One turning vector, and how many ticks it has turned:
The counts run from 0 to 653.
150,137,120,114,112,142,174,116,109,121,153,138,108,118,126,107,149,123,124,114,118,134,137,133,131,98,109,121,140,111,147,70,123,113,127,124,121,121
255
116,154,116,133,123,137,136,121,146,121,122,148,106,118,122,109,130,129,136,158,143,106,124,120,119,134,100,141,147,126,144,70,112,141,113,135,132,98
172
128,106,155,126,122,131,140,122,112,89,155,133,150,114,149,121,124,132,138,100,139,131,127,114,102,145,124,104,137,143,125,122,118,126,174,124,94,124
200
135,123,143,129,139,117,143,138,139,117,119,92,125,142,113,134,162,137,102,155,121,117,123,99,99,143,147,103,99,119,127,116,100,124,155,98,118,139
486
130,120,134,118,121,142,136,127,147,118,137,126,104,110,144,124,130,128,134,122,94,130,100,129,115,167,109,102,130,146,110,107,124,107,133,141,99,77
313
107,145,156,113,127,114,144,132,150,121,124,150,130,103,137,139,114,116,149,112,134,133,95,133,92,158,95,124,140,155,147,137,147,127,139,117,112,128
616
135,131,93,132,156,113,110,97,123,100,118,99,137,86,128,125,145,121,146,127,149,109,146,116,122,114,142,139,126,139,126,134,138,130,151,90,137,130
410
150,134,103,108,133,128,160,101,113,100,133,129,134,89,132,102,129,130,138,104,102,128,137,130,131,117,122,132,134,136,132,86,139,111,152,118,113,101
253
127,139,147,132,121,123,154,125,128,135,147,140,118,135,144,143,130,89,148,106,141,122,116,141,133,101,99,144,145,183,135,117,157,126,118,128,116,125
398
161,113,102,118,122,101,102,132,144,138,137,97,118,148,141,151,133,123,128,122,135,132,134,139,155,142,152,140,130,121,121,173,123,110,95,135,143,129
354
128,145,117,136,147,118,124,117,140,125,108,125,168,117,136,127,137,118,150,131,136,121,147,137,118,72,134,140,84,130,156,145,152,128,131,126,118,125
159
106,120,129,140,154,139,131,121,125,121,126,122,145,126,136,126,135,111,133,150,122,122,105,123,108,133,120,114,95,170,144,140,140,134,169,129,92,98
43
124,105,116,140,140,108,111,128,134,107,138,87,141,142,144,154,144,125,135,158,131,132,137,129,125,136,169,131,113,165,126,144,129,141,148,149,128,103
294
148,127,119,115,110,121,117,122,108,147,150,138,130,120,162,123,117,115,140,79,133,130,127,139,138,108,109,134,122,115,141,174,127,95,102,127,111,136
606
141,100,116,135,100,114,102,132,117,119,160,97,131,131,158,149,147,121,132,120,108,136,156,130,124,98,159,127,110,127,116,142,110,100,118,162,118,118
22
117,125,141,121,105,114,112,155,149,124,126,153,150,149,143,128,101,148,132,118,147,127,135,126,122,154,116,132,127,83,145,162,91,126,117,147,124,132
499
144,149,165,118,127,130,148,136,152,148,127,133,103,126,130,146,139,114,133,109,133,139,99,150,103,125,104,105,115,129,153,148,163,116,99,114,116,140
207
136,145,153,127,110,107,148,159,159,138,130,121,101,175,116,165,143,111,126,131,140,120,136,140,131,116,119,142,149,121,134,114,131,135,96,135,143,141
289
115,121,109,126,111,114,91,141,143,135,125,124,123,119,159,135,116,125,122,144,105,126,118,121,106,157,132,126,96,123,133,164,100,93,119,152,106,103
438
123,127,134,146,105,112,115,146,133,138,131,117,135,155,136,130,147,126,106,149,150,101,138,101,103,110,135,133,91,105,132,147,81,113,120,113,124,146
214
129,120,124,145,150,121,160,129,104,134,156,103,120,176,107,137,145,114,108,160,159,131,126,126,148,127,144,131,121,138,159,130,124,148,136,118,141,138
402
139,131,130,130,134,121,130,110,166,99,132,98,125,114,137,126,152,127,138,148,145,114,117,127,112,139,151,122,128,167,102,104,140,136,132,119,130,91
12
146,103,143,118,138,133,152,123,125,131,156,115,128,156,143,127,129,131,114,119,130,143,90,135,134,166,137,104,115,157,121,160,124,112,148,129,102,101
261
138,139,114,129,156,114,132,137,137,137,123,97,118,140,103,157,151,120,132,142,155,137,143,147,137,115,141,125,124,101,165,147,152,144,106,112,159,152
351
123,116,92,124,163,126,108,126,126,128,123,91,95,114,113,159,134,109,126,148,99,125,112,124,137,169,125,112,127,133,133,145,126,118,144,111,121,118
186
108,138,106,149,129,135,85,130,144,123,121,109,103,101,120,143,157,126,137,160,133,102,147,120,110,126,123,117,123,93,136,110,111,139,106,120,137,122
298
111,128,103,155,126,126,86,126,142,122,127,96,107,109,125,134,162,122,126,172,137,105,142,113,106,120,137,125,116,114,128,105,101,134,114,123,142,113
297
123,154,107,130,105,97,136,111,131,120,134,141,132,90,149,115,124,122,146,137,139,128,142,125,105,100,128,164,124,139,154,100,134,116,107,145,137,122
222
119,130,110,120,104,101,113,157,128,145,129,143,125,164,136,144,110,121,120,126,116,123,149,129,137,130,119,155,132,93,150,148,92,105,104,158,130,137
164
136,148,140,119,135,125,170,119,132,110,130,118,117,114,109,103,152,137,116,153,128,130,112,111,91,147,127,105,116,137,139,85,121,123,157,104,123,120
203
114,139,122,139,159,129,137,135,152,111,102,105,120,141,96,146,147,116,133,164,122,110,141,120,119,128,124,121,133,130,140,90,135,158,152,113,128,110
235
108,117,113,136,113,120,91,132,139,127,126,132,130,92,165,126,120,125,139,137,108,120,116,123,99,142,122,126,103,131,134,150,103,103,120,152,99,102
439
124,152,116,105,151,118,160,130,147,127,100,148,117,134,110,118,107,118,125,133,123,112,107,113,128,169,90,141,147,127,144,111,125,131,145,94,120,115
394
98,138,131,148,124,131,136,133,134,137,130,129,93,154,118,133,138,104,111,173,131,109,108,108,118,151,101,121,132,147,133,90,96,145,128,120,122,103
455
116,138,100,113,135,80,113,127,145,118,98,123,144,89,145,134,104,121,142,129,112,132,127,116,105,150,135,158,113,143,142,156,130,110,148,130,126,122
219
